T: rows in 3 groups, each row roughly a mix of its group's directions
T (95 x 10)
[[38, -37, -23, 25, 14, -3, -20, 20, -30, -18],
[14, -22, 39, 14, 2, -53, -14, 12, -22, 14],
[-12, -14, 26, -47, 11, 13, -34, -8, -35, 13],
[-17, 27, 26, 16, 28, -1, 9, -20, 45, 31],
[37, -10, 0, 7, 17, -49, -17, -6, 38, -16],
[-9, 34, 17, 35, 1, -11, -12, -26, -49, -11],
[-17, 70, 3, -15, -9, -10, 18, -13, -6, 8],
[-24, -15, -17, 37, 14, 13, -14, -45, -14, -32],
[-12, -23, -35, -3, -45, 26, 3, 24, -32, 7],
[3, 31, -29, -1, 33, 38, 35, 7, 2, -24],
[27, -5, 21, 30, 12, 8, -11, 10, -49, -36],
[33, -21, -7, 8, 43, -38, 18, -23, -19, 7],
[19, -44, 20, -24, 50, 6, 5, -6, 10, -16],
[54, 14, -8, -5, -8, -8, 3, 44, 27, 16],
[-22, -36, -10, 44, -11, -15, 21, -13, -23, -29],
[-4, 28, 19, -24, 29, 18, -13, -43, 27, -24],
[-32, -14, 3, -14, -19, 43, -19, 24, 10, -39],
[32, -40, 45, -11, 14, 13, -19, 1, -24, -12],
[13, 62, -25, 24, -22, -1, -11, -16, 6, 12],
[26, 7, 8, -31, 37, -24, 21, 21, 24, 34],
[-30, -3, 35, -2, 29, 40, -1, -27, 27, 13],
[39, -49, 17, -42, 7, 9, -9, 3, -3, 8],
[-9, 46, -14, 14, 15, -48, -21, -9, -16, -19],
[-25, 58, -7, -19, 13, -24, -23, 16, 5, -18],
[-37, -2, 4, -19, 6, 53, -24, -11, -11, -27],
[28, -25, 3, 35, 15, -11, 22, 31, -26, -32],
[26, 59, -6, -16, -5, -18, -15, 7, -7, -32],
[11, 53, -5, -21, 15, -5, 26, 1, -26, -35],
[7, 20, 26, 10, 49, -15, 45, 17, 1, -6],
[31, 32, -2, -4, 47, 18, 8, -14, -27, 25],
[-3, -32, -1, -14, -50, 37, -30, -10, 0, 9],
[-4, -20, 22, -19, -31, 8, -47, -38, -16, 7],
[-13, 21, 18, -35, 7, 37, 5, 43, 22, 15],
[-37, 19, -15, 2, 5, -21, 26, -12, -11, 53],
[31, 2, -39, -24, -39, 1, 19, 10, 29, 16],
[1, -10, 31, 34, -1, -41, -10, 12, -19, 41],
[10, -24, 15, 43, -17, 18, 23, 23, -42, -6],
[22, 16, -5, -17, 31, 12, -23, -35, 23, -42],
[-21, -20, 5, 28, -29, 9, -25, 1, -22, 51],
[-6, 39, 34, 17, 3, -35, -13, -15, -23, 33],
[45, -36, 35, -4, 6, 7, 24, 28, 14, 7],
[30, 23, -55, 2, -11, 4, -26, -8, -17, -24],
[-4, -31, 28, 11, -32, -14, 26, 47, 7, 10],
[-13, -4, -6, 22, -44, -32, -18, 8, 21, -41],
[20, -36, 9, 25, 37, -3, 10, -39, -17, -21],
[38, 36, 19, -14, -10, 2, 37, 34, 19, 2],
[-10, 59, -3, 28, 18, -28, 8, -5, -7, -24],
[-19, 7, -10, 32, -16, 8, 20, 27, -33, 46],
[21, -10, -26, -7, 34, -17, 20, 37, 31, -28],
[-30, -25, 25, -32, -3, 44, -1, 32, 5, -8],
[4, -4, 8, -18, 5, 57, -36, 3, -22, -27],
[-18, -19, -17, 25, -15, 44, -5, 14, -37, 29],
[32, -11, 47, 31, 3, -14, -7, 3, -40, -3],
[-13, 2, -20, -10, -46, -1, 2, 22, 51, 17],
[9, 21, -25, 29, -24, -15, -16, 11, -49, 24],
[-20, 29, 2, -49, -21, 10, 32, 2, -15, -29],
[12, 42, -20, 33, -1, -46, 21, -10, -10, 6],
[-25, -60, -21, 6, -11, 5, -32, -10, 6, 14],
[-37, 5, -3, 7, -5, 27, 37, 11, 35, 36],
[1, 16, -6, 17, 1, -27, 14, -38, -47, 33],
[-28, -2, -28, -15, -23, 20, 22, 20, 43, 28],
[45, -3, 11, -17, 11, -10, -27, -36, -22, 32],
[28, 3, -17, 3, 21, -26, -32, -48, -16, -20],
[5, 7, -4, 26, -14, 11, 49, 46, 4, 25],
[39, 18, 16, -19, 31, 14, 36, -26, -15, -19],
[56, 14, -23, 18, -15, -35, 21, -7, 3, -5],
[3, 19, -49, -26, -33, -28, -13, 5, 10, 24],
[-30, 63, 9, 9, -3, -20, -7, -25, 3, 9],
[6, -3, -17, -61, 15, 16, 17, 7, 36, 4],
[-33, -14, 36, 0, 20, -5, 8, 2, -29, 48],
[-6, 14, 0, -36, -18, -3, -38, -40, 19, 31],
[3, 22, -15, -7, -17, -43, 44, 31, 19, 3],
[-18, -17, 40, -3, 4, 31, -7, 35, -24, -34],
[-3, -5, 14, -27, 29, 20, 52, 10, 24, 24],
[6, 42, -54, 12, 4, 34, 7, -1, -11, -3],
[-12, -7, 13, -42, 36, 16, -25, 13, 20, -36],
[-1, -42, -30, 22, -21, 26, -38, -4, 8, 21],
[-11, -15, 27, 23, 3, -30, 1, 1, 42, 44],
[1, 15, 1, 37, 20, -38, 46, 26, -1, -5],
[5, -50, 4, -7, -50, -16, -1, 9, 20, 19],
[32, 2, -43, 9, 0, -34, 1, 4, 37, -28],
[31, 14, 18, -13, 24, -31, -23, -39, -20, 24],
[21, 33, 15, 41, 20, -13, 25, 27, -28, -6],
[-32, 43, -11, 31, -8, -4, 39, -8, -5, 25],
[-17, -33, -8, 26, -30, 18, -15, 14, -27, 42],
[7, 54, 5, -26, -12, -25, -12, -21, -28, -20],
[-18, 25, -16, 17, 54, -13, 22, -24, -14, -18],
[5, -20, -33, -20, 25, 17, -31, -31, 2, -38],
[0, 46, -2, -22, 31, 13, 18, -23, 29, -29],
[1, -10, -13, -32, 24, 17, -20, 7, 36, -48],
[55, 29, 0, -3, 38, 6, -11, -8, -24, 13],
[-39, 32, -30, 0, -28, 23, -26, -20, -7, -17],
[6, -20, -10, -1, 38, -15, 47, 7, 41, 11],
[-29, -30, 6, 15, -17, 28, 16, 27, -34, 31],
[15, 19, 19, -8, -9, 10, -34, -25, -53, -22]]
one row of each group, then the others: which group is each in?
[17, 0, -22, -14, 11, 3, -49, -29, -1, -44] | <28>
[16, 33, 16, -22, 3, -17, -32, -31, -31, -29] | <82>
[-2, 1, -12, 4, -5, -22, 21, -32, -37, 52] | <85>

[-22, -14, 53, 19, 6, -20, -4, -4, 5, 44] | <82>
[60, -2, -5, -11, -40, 13, -5, -14, -20, -9] | <85>
[-41, 15, 45, -21, -2, 20, 27, -2, -24, 12] | <82>
[-19, 9, -11, -12, -4, 40, -25, -41, 39, 5] | <82>
[-1, -37, 0, 19, -2, 31, 49, -15, 10, 28] | <85>
[-22, 9, -3, -3, -32, 19, -49, -19, -37, -9] | <85>
[19, -32, 33, 13, 15, -49, -18, -1, 25, 9] | <82>
[-10, -6, -39, 36, -20, -9, -30, -35, -12, -23] | <85>
[20, -1, -24, 2, -41, -56, -9, 16, 2, 9] | <82>
